(in the rows, 128 means zero)
Rotation paths and how fast each direction turns (deg/step)
Each turn is a multiple of 5 degrees from 10 to 175, or 0.
Each row of a path follows its step; steps can be skipped.

step 0: [124 136 127 134 120 128 138 130 122 130 132 122 136 127 133 119 121 130
 134 134 126 129 124 130 129 134 126 134 127]
step 1: [120 124 131 129 128 128 132 128 124 123 126 127 127 126 131 118 122 138
 133 126 127 126 120 126 138 131 138 130 123]
step 2: [123 128 127 131 127 121 126 126 125 119 128 126 136 132 123 119 124 135
 123 132 140 129 122 124 123 124 136 128 127]
step 3: [126 129 128 132 126 121 129 118 131 117 139 125 128 128 131 116 128 124
 127 134 125 137 126 128 128 132 131 126 130]
step 4: [123 126 132 133 124 127 134 121 128 127 128 124 135 123 130 114 128 125
 134 133 122 125 126 135 120 127 128 134 122]
step 5: [124 124 132 128 133 132 134 132 136 121 128 131 132 118 121 115 124 134
 132 129 127 125 119 131 133 129 130 130 129]
step 6: [125 133 126 137 126 125 132 136 126 120 125 135 139 128 126 118 130 134
 126 130 130 135 126 130 125 126 134 127 134]
step 7: [120 125 129 134 129 124 136 131 126 120 135 122 128 125 133 119 124 125
 124 129 123 135 137 127 128 130 137 126 131]
step 8: [120 126 137 130 124 133 134 130 122 121 131 120 125 126 129 119 131 124
 130 132 128 124 123 130 120 119 132 127 127]
step 9: [129 120 129 131 123 137 135 131 139 121 135 128 130 127 126 119 132 131
 126 132 133 131 120 127 130 127 131 127 120]
step 10: [134 133 131 133 127 128 130 131 129 124 128 127 140 128 132 114 139 135
 121 132 126 126 132 129 129 126 133 127 125]
Directions:
[125 127 130 126 125 131 130 127 126 132 127 126 125 125 131 127 125 126
 129 127 126 127 126 130 127 128 127 127 129]
95
[128 132 129 128 125 128 127 129 125 128 125 127 133 127 129 129 131 128
 130 128 130 126 128 127 122 127 128 129 128]
175

step 0: [125 131 130 131 140 127 129 132 122 130 131 134 128 123 125 139 124 131
 123 122 121 134 132 127 118 132 121 133 133]
step 1: [123 124 125 131 135 124 123 133 132 126 128 133 137 130 138 120 128 139
 123 129 123 126 118 136 125 132 125 129 133]
step 2: [128 131 132 130 138 131 131 131 127 124 131 130 130 131 121 126 129 118
 128 122 126 125 122 132 113 121 125 133 139]
step 3: [126 133 130 135 136 121 127 124 123 132 127 125 137 123 137 131 126 132
 117 129 125 130 126 124 124 123 122 120 137]
step 4: [134 129 139 135 133 121 124 133 127 124 132 138 130 131 130 116 126 132
 129 125 132 130 122 130 118 122 133 128 129]
step 5: [128 128 130 137 132 129 120 127 130 133 128 133 139 127 120 137 125 129
 124 122 128 124 134 126 116 129 123 128 137]
step 6: [129 126 132 132 140 128 132 132 125 125 132 141 135 130 136 130 129 139
 122 122 127 136 123 129 132 133 127 127 131]
step 7: [126 127 127 130 135 125 121 135 130 124 128 129 124 125 128 125 125 130
 131 121 121 127 125 134 109 130 121 137 133]
step 8: [123 131 129 128 134 129 129 127 126 130 129 132 143 129 128 128 128 128
 118 133 123 122 121 133 127 127 124 127 145]
step 9: [131 131 133 137 140 123 130 128 124 121 133 128 125 127 133 123 132 126
 124 120 130 134 118 127 120 119 122 124 129]
step 10: [128 130 137 133 131 117 124 132 130 134 126 129 136 127 130 128 121 134
 128 132 128 123 133 126 113 126 129 126 138]
Directions:
[127 127 131 130 130 127 128 126 126 131 128 126 127 128 126 128 128 126
 131 129 124 124 132 126 127 130 126 131 128]
145
[133 129 130 127 125 130 126 125 128 129 127 130 131 127 131 127 126 128
 129 123 128 129 132 126 128 128 129 129 127]
55
[130 131 129 129 131 130 129 129 124 128 128 127 127 128 128 132 128 128
 123 126 128 127 129 129 133 127 125 128 127]
125
[128 126 127 130 127 129 127 125 125 130 133 129 128 128 133 129 130 128
 129 130 127 127 128 132 130 129 130 127 129]
145
[130 131 132 131 125 125 127 126 128 128 129 128 126 126 127 127 128 126
 128 131 131 127 127 125 128 125 127 124 130]
60

step 0: [137 131 124 127 128 134 143 128 134 131 137 129 122 129 134 127 127 137
 132 124 123 123 133 125 135 128 130 134 128]
step 1: [120 120 133 125 136 125 132 121 126 125 135 120 133 127 135 137 129 124
 131 132 137 126 134 123 128 123 128 123 123]
step 2: [134 126 124 132 124 128 127 131 126 129 133 128 126 125 140 133 117 132
 139 124 126 126 123 126 115 134 125 135 131]
step 3: [129 131 127 124 132 131 132 117 129 120 132 135 134 118 127 130 130 132
 135 124 124 123 130 125 133 128 134 124 115]
step 4: [134 120 123 132 132 129 140 126 130 136 123 124 130 132 134 132 131 131
 141 129 137 132 122 129 124 121 126 126 129]
step 5: [128 130 127 120 124 127 139 126 129 127 142 119 126 130 134 126 122 131
 131 123 121 118 136 126 130 129 132 133 127]
step 6: [125 125 131 126 137 128 126 125 130 120 131 129 131 125 141 140 132 129
 131 128 140 130 129 121 122 131 125 124 123]
step 7: [134 126 123 131 114 131 133 125 122 129 130 130 132 120 133 131 121 129
 143 130 121 124 123 130 124 130 127 130 128]
step 8: [135 128 124 126 142 127 136 120 135 123 134 132 130 126 126 133 130 136
 131 124 130 125 127 127 135 124 138 130 123]
step 9: [125 122 127 131 128 134 142 127 126 138 130 120 126 129 139 128 127 126
 136 132 134 129 131 123 126 125 121 124 127]
step 10: [130 124 128 121 129 119 125 124 127 121 139 123 130 131 134 134 122 130
 134 119 121 120 132 126 121 128 131 135 128]
Directions:
[128 128 126 128 127 127 130 126 123 128 126 129 125 131 129 129 126 127
 129 127 126 128 127 129 127 130 132 128 133]
140
[127 126 131 127 129 127 126 128 126 134 127 128 129 127 131 128 130 128
 130 133 130 130 128 130 126 128 130 124 127]
140

step 0: [126 126 131 132 120 123 122 119 119 127 123 127 125 127 117 132 133 120
 133 133 140 130 122 134 124 123 133 135 123]
step 1: [133 116 128 126 136 130 130 125 122 123 115 133 132 132 130 133 134 126
 135 129 144 136 129 128 123 129 130 132 127]
step 2: [130 127 133 131 130 131 134 127 125 128 124 129 133 125 132 124 139 123
 145 137 129 135 128 130 127 126 119 129 138]
step 3: [131 136 125 129 135 129 138 128 124 136 123 126 132 122 127 124 128 118
 128 133 130 142 120 125 127 137 117 128 126]
step 4: [126 136 132 122 137 138 126 130 121 135 121 127 134 126 117 117 132 119
 127 127 126 129 132 127 132 120 123 128 121]
step 5: [119 130 136 122 129 133 125 133 128 123 135 132 126 129 122 126 137 114
 119 128 139 129 125 133 127 125 121 125 121]
step 6: [122 129 128 126 135 134 128 132 135 122 134 126 131 136 129 127 131 127
 136 118 139 127 134 131 121 132 118 133 116]
step 7: [123 134 120 125 121 124 129 132 131 127 129 124 122 127 124 136 131 125
 143 128 129 125 131 131 125 121 110 130 124]
step 8: [135 127 127 126 133 126 138 134 127 130 121 131 121 127 120 137 123 133
 132 125 131 124 119 122 124 125 115 121 120]
step 9: [135 125 139 131 133 128 128 135 126 127 125 124 133 131 113 129 128 130
 135 126 122 117 122 135 130 126 120 121 134]
step 10: [126 130 135 135 129 127 121 129 124 127 126 119 128 128 124 132 122 124
 123 135 135 121 117 139 119 137 122 123 128]
Directions:
[125 125 129 126 130 128 128 129 125 133 127 129 128 128 130 125 127 126
 128 130 127 132 127 129 126 129 129 132 132]
35
